128 stands for zero in the data rows.
Here are some numbered points:
[216. 52. 137. 86. 167. 128. 161. 81. 63. 188. 126. 56. 119. 144. 147. 121. 229. 66. 190.
 106. 172. 106. 147. 125. 133. 175. 209. 143. 105. 124. 151. 213. 198. 197. 33. 0. 137. 75.
 124. 109. 163. 195. 51. 223. 135. 86. 132. 82. 96. 102. 146. 61. 186. 169. 32. 175. 194.
 125. 80. 142. 112. 64. 149.] 0
[184. 126. 129. 138. 131. 135. 146. 111. 159. 103. 132. 93. 186. 69. 124. 150. 101. 88. 67.
 167. 151. 137. 36. 81. 131. 135. 112. 143. 150. 141. 152. 101. 148. 125. 60. 126. 124. 120.
 83. 142. 137. 95. 200. 139. 98. 61. 178. 105. 83. 99. 182. 98. 127. 202. 148. 192. 118.
 111. 115. 69. 108. 119. 155.] 1
[51. 113. 141. 34. 186. 46. 65. 143. 103. 160. 91. 106. 120. 125. 87. 148. 111. 112. 152.
 103. 116. 104. 206. 173. 97. 129. 106. 124. 137. 60. 79. 193. 121. 145. 107. 83. 154. 61.
 90. 20. 137. 109. 54. 181. 160. 139. 99. 119. 119. 64. 123. 193. 86. 80. 60. 181. 171.
 88. 204. 196. 98. 78. 136.] 2
[124. 117. 156. 107. 163. 237. 238. 148. 102. 28. 131. 117. 61. 147. 144. 125. 32. 150. 171.
 53. 119. 103. 147. 135. 104. 22. 74. 111. 144. 179. 45. 74. 145. 98. 168. 142. 86. 131.
 189. 84. 92. 110. 139. 110. 138. 116. 171. 104. 61. 196. 82. 166. 87. 48. 112. 118. 83.
 236. 141. 74. 200. 100. 126.] 3
[105. 128. 135. 116. 236. 157. 43. 173. 57. 107. 178. 184. 161. 155. 153. 118. 172. 134. 165.
 145. 68. 133. 98. 149. 130. 86. 136. 106. 159. 126. 177. 171. 132. 129. 124. 102. 107. 154.
 129. 102. 191. 146. 117. 78. 159. 196. 108. 114. 103. 119. 131. 106. 202. 216. 116. 142. 111.
 84. 158. 92. 147. 140. 91.] 4
[149. 96. 109. 91. 141. 124. 167. 35. 97. 125. 169. 92. 121. 98. 140. 113. 161. 110. 167.
 133. 191. 77. 207. 70. 161. 145. 221. 126. 160. 158. 146. 126. 141. 153. 60. 117. 139. 175.
 122. 84. 159. 169. 110. 129. 158. 180. 144. 146. 210. 110. 143. 105. 145. 149. 78. 120. 93.
 175. 78. 117. 141. 155. 112.] 5
[119. 122. 110. 96. 103. 139. 17. 78. 120. 131. 156. 122. 161. 134. 138. 86. 111. 104. 161.
 159. 120. 128. 212. 136. 94. 136. 175. 112. 189. 105. 247. 121. 136. 140. 66. 165. 157. 185.
 27. 148. 208. 94. 143. 97. 116. 167. 60. 151. 191. 103. 124. 114. 176. 231. 146. 101. 78.
 24. 96. 130. 225. 208. 99.] 6
[116. 171. 142. 114. 110. 39. 100. 202. 99. 133. 114. 91. 85. 101. 84. 233. 95. 51. 98.
 184. 90. 182. 54. 108. 127. 0. 107. 141. 23. 94. 90. 139. 0. 188. 135. 90. 149. 81.
 117. 52. 120. 109. 203. 77. 122. 144. 132. 198. 212. 152. 107. 125. 69. 127. 227. 32. 214.
 147. 217. 90. 123. 120. 143.] 7
[161. 100. 187. 111. 103. 177. 190. 31. 188. 65. 143. 155. 110. 102. 146. 22. 169. 77. 135.
 118. 138. 78. 126. 199. 150. 190. 180. 106. 160. 149. 126. 146. 215. 151. 96. 54. 85. 122.
 160. 233. 75. 193. 116. 187. 107. 90. 63. 108. 33. 132. 98. 61. 162. 36. 80. 130. 87.
 93. 186. 211. 136. 70. 173.] 8
[9. 174. 103. 81. 143. 141. 123. 152. 167. 53. 128. 136. 127. 137. 112. 160. 96. 163. 89.
 141. 103. 100. 88. 150. 101. 126. 88. 68. 137. 119. 132. 141. 114. 138. 140. 207. 83. 146.
 169. 124. 68. 78. 150. 59. 91. 107. 154. 137. 139. 194. 87. 165. 87. 122. 132. 188. 117.
 132. 159. 130. 159. 132. 84.] 9
[45. 131. 88. 97. 115. 90. 108. 143. 130. 107. 131. 177. 156. 76. 90. 186. 88. 112. 159.
 65. 130. 70. 171. 142. 140. 114. 85. 112. 112. 81. 99. 171. 133. 89. 154. 119. 133. 138.
 125. 39. 182. 114. 114. 108. 202. 108. 107. 159. 118. 112. 131. 127. 95. 108. 140. 182. 188.
 161. 149. 179. 66. 132. 136.] 10
[51. 86. 117. 131. 95. 102. 113. 115. 129. 153. 133. 158. 85. 61. 138. 85. 122. 121. 146.
 139. 81. 92. 173. 171. 122. 141. 97. 98. 139. 117. 145. 142. 121. 141. 118. 157. 138. 145.
 106. 135. 156. 103. 93. 145. 105. 134. 125. 166. 133. 133. 146. 137. 125. 113. 132. 156. 114.
 113. 126. 169. 109. 101. 118.] 11
[129. 143. 194. 66. 112. 117. 147. 84. 128. 123. 96. 141. 158. 141. 134. 106. 144. 121. 99.
 90. 142. 61. 117. 160. 120. 135. 140. 118. 82. 107. 118. 91. 95. 124. 66. 150. 186. 110.
 106. 132. 96. 111. 142. 172. 154. 117. 98. 73. 55. 145. 87. 127. 153. 111. 122. 94. 152.
 107. 111. 167. 115. 112. 122.] 12
[165. 161. 223. 91. 150. 223. 167. 113. 101. 165. 133. 176. 131. 151. 117. 127. 150. 147. 171.
 64. 149. 122. 127. 178. 96. 100. 103. 123. 117. 129. 97. 151. 119. 112. 150. 124. 131. 42.
 104. 158. 188. 65. 62. 156. 204. 57. 66. 83. 51. 84. 172. 108. 184. 140. 4. 94. 158.
 149. 64. 126. 144. 163. 131.] 13
[54. 121. 89. 120. 173. 115. 106. 218. 78. 133. 106. 92. 203. 162. 174. 75. 102. 147. 172.
 148. 91. 139. 89. 73. 138. 161. 100. 117. 148. 117. 147. 142. 143. 108. 157. 148. 117. 196.
 131. 79. 143. 146. 100. 78. 172. 130. 151. 75. 40. 116. 100. 142. 188. 183. 153. 198. 138.
 84. 94. 88. 43. 137. 114.] 14
[255. 49. 131. 179. 122. 156. 186. 163. 99. 168. 120. 131. 147. 118. 108. 141. 176. 114. 142.
 174. 157. 173. 104. 64. 154. 86. 117. 131. 105. 136. 130. 181. 163. 194. 168. 73. 96. 49.
 121. 117. 158. 147. 76. 102. 163. 107. 167. 70. 147. 155. 144. 146. 92. 112. 87. 146. 177.
 121. 134. 151. 48. 150. 161.] 15
[165. 98. 141. 90. 172. 88. 111. 143. 119. 168. 92. 138. 186. 139. 96. 169. 236. 53. 165.
 180. 96. 127. 167. 150. 145. 189. 138. 137. 98. 89. 158. 137. 111. 183. 93. 66. 152. 87.
 80. 134. 154. 151. 92. 188. 143. 132. 106. 188. 139. 98. 130. 143. 133. 155. 68. 130. 122.
 107. 164. 118. 108. 96. 132.] 16
[144. 129. 133. 126. 97. 118. 169. 114. 170. 109. 121. 82. 139. 97. 87. 148. 132. 117. 89.
 111. 191. 96. 99. 107. 152. 103. 114. 113. 140. 142. 120. 112. 110. 132. 113. 132. 111. 137.
 165. 148. 115. 98. 126. 116. 127. 116. 135. 104. 132. 124. 147. 135. 87. 131. 152. 76. 157.
 177. 104. 131. 155. 142. 128.] 17
[74. 107. 68. 95. 132. 123. 132. 191. 141. 62. 204. 199. 152. 141. 124. 88. 128. 103. 77.
 70. 132. 117. 121. 108. 214. 118. 109. 84. 121. 122. 176. 141. 82. 159. 201. 174. 97. 187.
 106. 168. 86. 105. 117. 107. 187. 87. 72. 132. 150. 156. 64. 60. 208. 162. 172. 134. 138.
 126. 94. 111. 103. 203. 136.] 18
[205. 91. 117. 135. 123. 114. 166. 81. 147. 82. 125. 35. 125. 137. 114. 105. 146. 74. 117.
 156. 78. 154. 93. 86. 110. 162. 198. 117. 106. 168. 78. 135. 195. 196. 84. 84. 67. 166.
 189. 102. 141. 226. 192. 84. 81. 172. 155. 131. 187. 98. 156. 127. 30. 170. 136. 124. 53.
 184. 141. 87. 146. 92. 109.] 19
[139. 59. 152. 181. 180. 129. 119. 162. 198. 151. 139. 179. 142. 154. 215. 134. 93. 191. 104.
 0. 130. 79. 82. 115. 200. 81. 116. 146. 130. 133. 173. 170. 78. 187. 221. 130. 129. 100.
 53. 186. 120. 100. 70. 117. 90. 151. 123. 172. 35. 108. 152. 167. 136. 141. 235. 81. 143.
 86. 126. 180. 153. 132. 94.] 20
[39. 43. 28. 181. 95. 52. 84. 111. 113. 117. 205. 132. 83. 53. 127. 102. 159. 85. 61.
 171. 21. 99. 187. 110. 133. 160. 110. 137. 97. 103. 148. 140. 158. 136. 142. 142. 124. 171.
 85. 122. 163. 165. 174. 65. 140. 226. 137. 155. 175. 166. 155. 133. 62. 110. 210. 173. 79.
 88. 185. 156. 72. 100. 217.] 21
[188. 45. 161. 115. 118. 155. 55. 106. 83. 138. 61. 107. 128. 194. 101. 57. 157. 161. 153.
 91. 47. 212. 9. 121. 156. 38. 163. 107. 62. 176. 92. 175. 120. 143. 126. 65. 64. 127.
 151. 182. 141. 121. 140. 96. 87. 170. 53. 121. 102. 102. 132. 95. 165. 162. 134. 68. 62.
 139. 107. 63. 193. 140. 229.] 22
[156. 175. 140. 122. 129. 99. 177. 195. 186. 191. 129. 64. 148. 114. 92. 187. 137. 163. 37.
 121. 225. 124. 126. 35. 156. 141. 157. 214. 110. 133. 145. 84. 103. 134. 88. 96. 115. 55.
 139. 72. 108. 100. 156. 175. 115. 98. 193. 102. 203. 101. 188. 210. 30. 173. 151. 188. 172.
 146. 78. 79. 112. 141. 130.] 23
[55. 150. 111. 63. 84. 108. 168. 134. 164. 135. 187. 145. 125. 120. 112. 177. 151. 117. 88.
 132. 192. 76. 166. 151. 147. 127. 123. 68. 130. 95. 127. 101. 120. 123. 165. 146. 128. 110.
 146. 127. 82. 128. 79. 145. 165. 112. 82. 128. 184. 110. 70. 148. 151. 53. 90. 65. 180.
 183. 117. 174. 74. 196. 169.] 24
[98. 120. 171. 98. 98. 96. 88. 113. 101. 147. 171. 167. 119. 93. 104. 145. 158. 118. 121.
 167. 118. 74. 172. 116. 188. 100. 95. 187. 65. 110. 159. 125. 139. 136. 129. 79. 139. 110.
 106. 123. 152. 114. 108. 175. 197. 152. 28. 82. 100. 123. 170. 170. 175. 91. 122. 56. 150.
 76. 57. 216. 113. 172. 190.] 25
[209. 69. 108. 197. 125. 137. 114. 140. 71. 125. 118. 99. 144. 87. 132. 144. 47. 55. 201.
 171. 31. 195. 130. 95. 79. 155. 58. 80. 106. 207. 99. 136. 126. 201. 190. 117. 140. 101.
 127. 131. 169. 173. 85. 12. 185. 119. 123. 153. 112. 57. 132. 134. 68. 153. 75. 83. 186.
 146. 143. 151. 47. 158. 180.] 26
[96. 182. 90. 148. 99. 162. 74. 132. 117. 160. 162. 250. 113. 134. 115. 110. 181. 154. 129.
 159. 104. 153. 144. 160. 105. 177. 86. 111. 151. 114. 181. 122. 189. 126. 206. 165. 144. 127.
 107. 209. 123. 91. 149. 134. 120. 88. 103. 118. 85. 193. 91. 160. 197. 107. 102. 171. 94.
 57. 142. 196. 63. 145. 125.] 27
[136. 144. 103. 210. 175. 178. 140. 152. 113. 72. 162. 175. 135. 84. 151. 158. 107. 162. 132.
 103. 163. 143. 110. 141. 123. 130. 93. 109. 164. 152. 119. 106. 150. 75. 216. 161. 95. 140.
 141. 149. 95. 128. 105. 106. 118. 136. 153. 173. 122. 173. 199. 145. 122. 116. 122. 118. 135.
 153. 163. 121. 135. 135. 106.] 28
[89. 119. 148. 85. 123. 104. 46. 132. 23. 201. 112. 114. 134. 151. 136. 188. 175. 159. 143.
 121. 94. 156. 155. 167. 74. 85. 158. 139. 165. 131. 149. 182. 117. 96. 149. 137. 129. 90.
 127. 90. 204. 181. 63. 110. 185. 184. 100. 204. 196. 120. 197. 134. 158. 108. 115. 95. 124.
 118. 154. 98. 145. 123. 124.] 29
[139. 139. 140. 111. 75. 111. 122. 172. 145. 69. 98. 93. 110. 169. 90. 166. 101. 126. 116.
 140. 123. 146. 89. 109. 122. 142. 120. 131. 50. 172. 120. 82. 126. 154. 110. 138. 152. 102.
 162. 146. 96. 120. 101. 166. 138. 127. 91. 173. 158. 104. 110. 135. 101. 100. 118. 88. 105.
 158. 185. 125. 137. 216. 111.] 30
[68. 145. 154. 110. 194. 181. 0. 142. 6. 142. 111. 154. 165. 156. 145. 184. 210. 153. 170.
 116. 129. 88. 176. 91. 135. 112. 133. 161. 87. 107. 162. 207. 183. 183. 119. 89. 150. 98.
 110. 57. 162. 152. 61. 81. 210. 213. 169. 143. 208. 30. 174. 174. 165. 102. 55. 68. 133.
 94. 186. 97. 124. 141. 106.] 31
[87. 148. 94. 172. 154. 157. 177. 119. 180. 62. 122. 144. 147. 119. 161. 161. 39. 115. 202.
 85. 133. 100. 153. 141. 189. 129. 180. 88. 170. 168. 73. 44. 170. 78. 184. 186. 113. 255.
 110. 157. 104. 117. 118. 152. 154. 122. 156. 141. 128. 121. 55. 69. 109. 113. 149. 81. 99.
 158. 153. 159. 182. 107. 88.] 32
[175. 211. 172. 74. 107. 77. 103. 164. 98. 149. 93. 173. 115. 128. 109. 201. 167. 57. 115.
 194. 133. 153. 166. 156. 106. 147. 125. 194. 91. 71. 128. 170. 142. 144. 86. 68. 193. 20.
 74. 71. 141. 132. 140. 198. 92. 116. 111. 147. 109. 101. 156. 143. 69. 69. 85. 135. 188.
 85. 206. 108. 95. 132. 142.] 33
[150. 82. 28. 141. 127. 141. 152. 119. 129. 158. 191. 168. 97. 180. 161. 100. 180. 113. 131.
 208. 115. 156. 62. 51. 103. 194. 191. 118. 139. 151. 234. 79. 141. 139. 113. 143. 84. 172.
 103. 185. 89. 186. 186. 9. 111. 161. 159. 136. 200. 216. 94. 144. 196. 165. 191. 180. 66.
 63. 90. 78. 136. 81. 157.] 34
[82. 134. 216. 29. 136. 102. 88. 90. 130. 147. 61. 90. 91. 132. 141. 104. 143. 154. 153.
 126. 123. 104. 146. 155. 95. 95. 242. 113. 137. 66. 118. 146. 101. 131. 49. 110. 157. 168.
 150. 102. 136. 86. 87. 134. 49. 183. 140. 113. 110. 203. 69. 134. 181. 112. 134. 105. 80.
 101. 201. 102. 115. 75. 65.] 35
[115. 53. 133. 156. 98. 98. 126. 47. 144. 68. 144. 144. 89. 116. 132. 123. 116. 113. 127.
 99. 157. 72. 152. 169. 145. 120. 151. 192. 172. 140. 142. 124. 174. 111. 167. 133. 80. 163.
 132. 183. 155. 128. 109. 178. 119. 110. 61. 180. 158. 111. 155. 110. 139. 79. 178. 76. 132.
 58. 125. 187. 183. 137. 107.] 36
[56. 119. 150. 83. 191. 145. 130. 90. 150. 97. 186. 102. 147. 48. 116. 137. 128. 87. 151.
 100. 94. 121. 150. 126. 121. 135. 100. 63. 191. 147. 102. 177. 181. 138. 98. 181. 93. 142.
 113. 103. 175. 147. 129. 108. 137. 112. 187. 90. 168. 205. 168. 86. 135. 129. 140. 159. 128.
 130. 134. 199. 138. 104. 116.] 37
[200. 129. 113. 161. 119. 104. 129. 146. 124. 122. 181. 125. 163. 118. 151. 153. 117. 114. 181.
 170. 86. 165. 159. 92. 171. 223. 143. 178. 71. 176. 106. 153. 196. 164. 181. 114. 114. 171.
 115. 159. 106. 185. 123. 181. 183. 227. 131. 171. 164. 137. 110. 173. 141. 148. 139. 122. 141.
 93. 128. 168. 121. 113. 148.] 38
[33. 144. 63. 178. 132. 153. 189. 33. 180. 59. 153. 122. 165. 131. 187. 96. 78. 98. 171.
 94. 120. 73. 190. 124. 180. 140. 162. 134. 197. 146. 85. 105. 171. 88. 197. 186. 124. 255.
 132. 151. 166. 149. 104. 132. 131. 138. 165. 164. 167. 87. 62. 79. 138. 120. 100. 144. 137.
 141. 143. 194. 188. 106. 77.] 39
[169. 60. 138. 141. 152. 101. 137. 58. 104. 165. 141. 152. 158. 123. 139. 125. 114. 79. 163.
 95. 152. 93. 151. 133. 168. 137. 134. 151. 129. 102. 122. 149. 118. 149. 105. 110. 136. 92.
 85. 130. 149. 143. 107. 161. 177. 109. 134. 116. 153. 83. 125. 50. 160. 97. 112. 98. 151.
 100. 100. 168. 113. 143. 159.] 40
Which two points above are nearest to each new point? Their numbers follow each, nearest first.
[157. 110. 111. 167. 134. 156. 119. 90. 137. 145. 141. 141. 115. 116. 177. 88. 119. 193. 142.
 100. 134. 185. 148. 101. 126. 95. 157. 147. 171. 187. 125. 185. 155. 112. 172. 162. 139. 119.
 154. 129. 137. 139. 131. 94. 57. 160. 157. 141. 178. 133. 219. 141. 113. 123. 150. 131. 67.
 96. 146. 118. 140. 106. 154.] 28 11
[160. 155. 115. 169. 193. 105. 109. 255. 92. 135. 84. 200. 189. 128. 160. 181. 36. 74. 156.
 173. 47. 115. 72. 154. 150. 136. 0. 143. 137. 147. 85. 131. 112. 119. 175. 154. 143. 101.
 95. 105. 89. 93. 99. 164. 220. 80. 149. 48. 35. 108. 96. 146. 88. 118. 145. 153. 255.
 50. 145. 145. 13. 124. 159.] 14 10
[122. 177. 88. 123. 92. 123. 121. 149. 165. 80. 107. 172. 116. 130. 82. 146. 93. 140. 88.
 151. 127. 156. 135. 129. 109. 156. 51. 71. 138. 136. 127. 102. 121. 136. 183. 143. 115. 101.
 123. 115. 48. 93. 146. 149. 57. 99. 140. 146. 106. 111. 119. 177. 33. 105. 104. 173. 153.
 122. 152. 170. 83. 87. 109.] 9 11
[84. 106. 144. 119. 135. 58. 200. 116. 83. 87. 167. 178. 65. 98. 108. 148. 110. 91. 116.
 139. 187. 91. 165. 153. 115. 137. 131. 100. 132. 95. 113. 77. 90. 140. 153. 91. 130. 107.
 161. 105. 59. 132. 76. 171. 194. 110. 138. 189. 150. 109. 108. 156. 191. 52. 126. 97. 192.
 161. 145. 147. 68. 146. 123.] 24 40
[177. 169. 182. 152. 118. 145. 81. 142. 126. 100. 69. 134. 83. 162. 85. 113. 93. 199. 93.
 77. 117. 159. 75. 167. 93. 62. 122. 136. 68. 163. 74. 106. 142. 166. 175. 98. 140. 96.
 209. 195. 99. 128. 124. 151. 66. 123. 66. 120. 78. 81. 81. 177. 69. 77. 144. 38. 99.
 170. 183. 140. 148. 132. 154.] 30 17
[95. 158. 113. 107. 130. 78. 146. 104. 116. 113. 143. 179. 83. 112. 93. 161. 133. 102. 104.
 140. 195. 100. 173. 144. 133. 143. 133. 79. 121. 76. 123. 81. 90. 139. 134. 109. 108. 112.
 174. 126. 90. 131. 112. 134. 188. 107. 107. 179. 155. 138. 87. 156. 175. 48. 130. 50. 182.
 201. 124. 193. 86. 159. 169.] 24 17
[170. 123. 150. 79. 164. 30. 141. 158. 161. 145. 119. 126. 150. 92. 153. 110. 151. 73. 118.
 178. 180. 65. 116. 103. 152. 168. 168. 204. 162. 43. 105. 171. 153. 103. 96. 123. 224. 84.
 65. 35. 109. 161. 172. 152. 137. 126. 208. 76. 112. 173. 162. 164. 73. 95. 186. 216. 98.
 48. 183. 122. 87. 72. 145.] 33 1
[57. 152. 146. 134. 126. 154. 149. 84. 161. 70. 103. 125. 83. 66. 140. 147. 114. 119. 166.
 126. 102. 105. 172. 140. 128. 139. 111. 118. 142. 114. 119. 112. 113. 88. 106. 177. 150. 124.
 119. 131. 162. 149. 96. 138. 108. 147. 147. 113. 76. 159. 133. 95. 112. 89. 128. 132. 137.
 148. 157. 151. 86. 88. 106.] 11 37
[100. 103. 155. 141. 144. 127. 111. 139. 105. 152. 133. 220. 101. 140. 123. 152. 162. 142. 111.
 142. 98. 187. 153. 177. 104. 144. 88. 134. 125. 118. 173. 116. 173. 106. 171. 119. 118. 92.
 110. 192. 104. 131. 172. 159. 134. 114. 104. 113. 135. 128. 68. 119. 183. 82. 113. 173. 103.
 40. 151. 144. 61. 129. 129.] 27 11
[112. 170. 209. 161. 186. 129. 124. 131. 99. 172. 98. 127. 0. 117. 162. 227. 151. 152. 147.
 90. 100. 148. 160. 135. 109. 8. 91. 236. 109. 136. 78. 148. 95. 108. 176. 102. 180. 55.
 101. 91. 172. 132. 151. 197. 127. 193. 195. 143. 131. 133. 196. 84. 152. 26. 143. 42. 179.
 89. 154. 127. 198. 23. 97.] 29 33
[77. 86. 125. 129. 188. 158. 45. 112. 29. 148. 163. 130. 156. 170. 117. 84. 156. 107. 151.
 144. 13. 150. 138. 161. 80. 101. 123. 98. 175. 146. 174. 170. 127. 139. 136. 128. 147. 151.
 131. 136. 171. 169. 80. 79. 132. 186. 92. 126. 92. 108. 116. 142. 155. 173. 117. 109. 115.
 103. 179. 113. 139. 97. 102.] 4 29
[149. 114. 138. 152. 120. 143. 133. 51. 155. 56. 197. 122. 57. 82. 67. 87. 115. 141. 61.
 93. 157. 128. 50. 106. 182. 74. 167. 81. 108. 156. 172. 142. 147. 155. 72. 55. 32. 125.
 142. 194. 111. 189. 145. 71. 13. 100. 76. 128. 94. 215. 128. 52. 65. 113. 168. 113. 46.
 195. 137. 141. 139. 129. 145.] 17 19
[39. 129. 105. 109. 58. 133. 68. 144. 180. 121. 77. 134. 167. 162. 195. 81. 89. 125. 148.
 162. 105. 71. 142. 176. 144. 81. 102. 196. 115. 70. 111. 74. 121. 30. 158. 178. 162. 186.
 95. 138. 150. 108. 72. 196. 167. 122. 97. 74. 40. 156. 65. 106. 224. 125. 166. 102. 144.
 57. 113. 107. 122. 107. 129.] 12 11
[99. 114. 174. 115. 155. 215. 152. 105. 150. 71. 140. 89. 70. 102. 190. 78. 64. 153. 153.
 33. 108. 104. 117. 176. 56. 54. 38. 107. 174. 211. 69. 72. 168. 38. 181. 156. 68. 170.
 132. 103. 87. 128. 108. 102. 122. 121. 168. 65. 53. 223. 100. 140. 129. 67. 112. 147. 79.
 236. 115. 94. 136. 29. 100.] 3 28
[190. 215. 93. 146. 104. 127. 83. 117. 209. 99. 119. 146. 201. 145. 129. 136. 73. 114. 163.
 136. 163. 97. 148. 99. 189. 214. 125. 152. 165. 151. 144. 94. 148. 96. 94. 137. 147. 175.
 64. 125. 104. 150. 198. 168. 73. 125. 112. 152. 102. 114. 126. 99. 67. 221. 164. 193. 132.
 78. 133. 88. 163. 110. 62.] 1 17
[138. 130. 156. 179. 140. 208. 180. 104. 148. 92. 109. 118. 89. 205. 156. 86. 83. 210. 127.
 75. 98. 134. 35. 185. 156. 62. 64. 123. 118. 185. 88. 104. 188. 98. 189. 152. 88. 114.
 209. 173. 86. 97. 87. 132. 133. 106. 144. 58. 17. 134. 57. 145. 181. 92. 116. 56. 102.
 180. 117. 166. 152. 106. 125.] 3 28
[168. 108. 142. 176. 165. 167. 129. 103. 123. 149. 154. 115. 112. 114. 127. 123. 97. 193. 117.
 100. 177. 198. 111. 115. 114. 78. 129. 135. 187. 165. 143. 183. 125. 106. 171. 144. 118. 114.
 137. 118. 168. 151. 106. 84. 78. 149. 106. 112. 149. 156. 176. 130. 73. 146. 132. 103. 77.
 130. 164. 122. 175. 118. 115.] 28 17
[190. 73. 85. 188. 151. 206. 194. 151. 137. 103. 124. 109. 195. 118. 116. 120. 166. 105. 162.
 184. 125. 107. 131. 37. 151. 209. 68. 107. 187. 166. 128. 110. 210. 172. 184. 117. 83. 87.
 113. 152. 100. 136. 133. 97. 147. 88. 186. 84. 128. 141. 145. 185. 135. 107. 61. 201. 108.
 92. 99. 152. 95. 172. 120.] 15 28
[57. 146. 155. 46. 175. 130. 68. 66. 161. 118. 100. 80. 133. 143. 137. 28. 143. 148. 128.
 83. 127. 103. 151. 158. 129. 135. 240. 65. 171. 87. 130. 150. 156. 155. 40. 122. 191. 179.
 140. 111. 146. 147. 99. 135. 68. 197. 103. 95. 105. 175. 58. 164. 126. 100. 82. 122. 56.
 108. 139. 137. 158. 87. 107.] 35 12
[159. 110. 87. 74. 181. 31. 126. 112. 112. 160. 176. 60. 175. 156. 140. 71. 131. 120. 162.
 136. 183. 47. 157. 96. 163. 224. 255. 127. 156. 80. 179. 187. 136. 150. 69. 74. 190. 155.
 133. 68. 118. 255. 115. 128. 136. 145. 166. 161. 109. 141. 91. 103. 220. 226. 104. 181. 127.
 174. 90. 72. 61. 76. 124.] 5 0
[60. 81. 184. 111. 168. 154. 157. 34. 120. 71. 196. 108. 132. 41. 93. 77. 132. 97. 142.
 130. 47. 116. 138. 150. 106. 138. 88. 57. 218. 166. 96. 163. 159. 130. 108. 170. 98. 203.
 126. 117. 149. 115. 102. 71. 110. 78. 152. 70. 136. 127. 123. 42. 145. 132. 113. 179. 87.
 125. 159. 166. 88. 100. 89.] 37 11
[61. 139. 156. 113. 169. 158. 135. 98. 163. 62. 211. 121. 136. 56. 127. 110. 148. 84. 116.
 163. 64. 117. 163. 120. 141. 115. 84. 63. 197. 142. 86. 162. 158. 143. 144. 171. 105. 172.
 95. 160. 173. 136. 125. 53. 140. 110. 166. 72. 145. 199. 152. 76. 126. 134. 115. 135. 74.
 119. 184. 177. 118. 89. 75.] 37 11
[88. 91. 90. 129. 169. 116. 158. 124. 134. 126. 135. 106. 79. 120. 153. 139. 90. 203. 96.
 134. 166. 63. 136. 119. 103. 101. 120. 156. 131. 103. 70. 105. 149. 105. 135. 135. 128. 163.
 179. 64. 146. 157. 108. 123. 136. 163. 202. 162. 153. 152. 117. 182. 92. 94. 163. 63. 126.
 160. 119. 174. 128. 93. 173.] 17 11
[147. 69. 96. 166. 108. 117. 95. 147. 142. 88. 118. 109. 139. 122. 160. 59. 154. 139. 75.
 161. 74. 121. 38. 118. 102. 168. 167. 55. 68. 128. 116. 131. 130. 166. 114. 85. 112. 167.
 172. 138. 132. 170. 195. 74. 57. 148. 131. 115. 119. 199. 103. 159. 81. 151. 158. 158. 21.
 107. 160. 81. 108. 109. 185.] 19 34
[127. 84. 71. 199. 83. 204. 150. 128. 106. 145. 123. 163. 108. 156. 88. 143. 82. 115. 111.
 159. 98. 177. 81. 146. 111. 124. 59. 110. 111. 157. 184. 109. 92. 160. 163. 180. 91. 135.
 153. 146. 145. 40. 105. 119. 162. 65. 115. 120. 186. 104. 156. 123. 98. 162. 103. 133. 139.
 159. 25. 146. 146. 198. 145.] 17 11
[158. 118. 98. 131. 119. 89. 143. 145. 61. 123. 109. 135. 171. 123. 102. 180. 189. 16. 160.
 230. 46. 147. 170. 167. 117. 202. 176. 129. 63. 115. 115. 115. 120. 196. 81. 61. 136. 105.
 61. 131. 136. 148. 152. 105. 158. 181. 135. 162. 179. 113. 97. 170. 42. 114. 130. 98. 159.
 98. 194. 133. 95. 62. 87.] 16 33
[126. 135. 103. 120. 93. 108. 94. 138. 70. 115. 115. 98. 177. 154. 126. 109. 132. 72. 149.
 129. 82. 168. 136. 125. 109. 100. 115. 90. 165. 142. 138. 120. 93. 120. 138. 117. 180. 192.
 93. 88. 155. 106. 108. 22. 148. 202. 108. 118. 137. 110. 102. 89. 95. 215. 155. 106. 101.
 89. 155. 93. 194. 135. 71.] 4 6
[191. 163. 156. 139. 126. 94. 133. 159. 96. 161. 69. 163. 150. 237. 146. 105. 140. 92. 158.
 129. 114. 159. 93. 176. 125. 211. 177. 126. 118. 128. 110. 143. 171. 154. 82. 49. 131. 93.
 110. 139. 85. 149. 134. 142. 103. 149. 125. 184. 92. 55. 94. 169. 119. 166. 110. 190. 105.
 51. 176. 137. 137. 133. 156.] 16 33
[111. 92. 129. 109. 131. 144. 162. 91. 173. 147. 147. 137. 147. 157. 161. 90. 176. 121. 206.
 117. 109. 91. 206. 146. 148. 125. 127. 152. 196. 132. 148. 157. 204. 76. 172. 143. 151. 199.
 166. 180. 164. 117. 43. 165. 182. 166. 84. 140. 88. 111. 123. 108. 238. 64. 127. 106. 122.
 112. 117. 181. 203. 97. 118.] 36 11
[185. 125. 162. 86. 212. 183. 154. 171. 65. 178. 130. 154. 121. 119. 70. 224. 187. 149. 140.
 153. 169. 162. 126. 111. 94. 126. 135. 134. 96. 107. 123. 183. 124. 173. 126. 67. 115. 17.
 185. 71. 100. 142. 88. 129. 164. 111. 153. 125. 167. 147. 170. 167. 110. 98. 66. 118. 168.
 189. 110. 109. 101. 134. 89.] 15 16
[171. 115. 124. 192. 169. 97. 105. 154. 173. 141. 152. 169. 160. 155. 155. 140. 141. 123. 153.
 125. 179. 57. 139. 74. 221. 107. 132. 227. 127. 110. 128. 205. 142. 155. 169. 87. 111. 50.
 74. 124. 155. 182. 163. 214. 140. 147. 142. 98. 127. 134. 169. 85. 139. 84. 123. 207. 110.
 129. 160. 100. 120. 115. 159.] 40 15
[103. 209. 100. 118. 171. 161. 82. 181. 189. 118. 187. 233. 102. 109. 94. 191. 101. 235. 66.
 80. 255. 93. 166. 98. 83. 100. 121. 185. 190. 127. 211. 83. 102. 89. 161. 223. 172. 86.
 148. 97. 39. 137. 152. 97. 107. 105. 103. 192. 155. 168. 178. 182. 116. 158. 137. 156. 153.
 172. 53. 115. 98. 149. 70.] 28 9
[154. 111. 129. 200. 105. 103. 182. 153. 159. 131. 179. 117. 169. 98. 159. 84. 120. 115. 139.
 97. 197. 95. 147. 72. 199. 119. 193. 148. 196. 130. 112. 174. 188. 131. 170. 90. 144. 57.
 112. 140. 133. 227. 109. 187. 129. 131. 120. 91. 71. 147. 157. 26. 178. 87. 92. 170. 106.
 142. 137. 172. 110. 152. 159.] 40 15
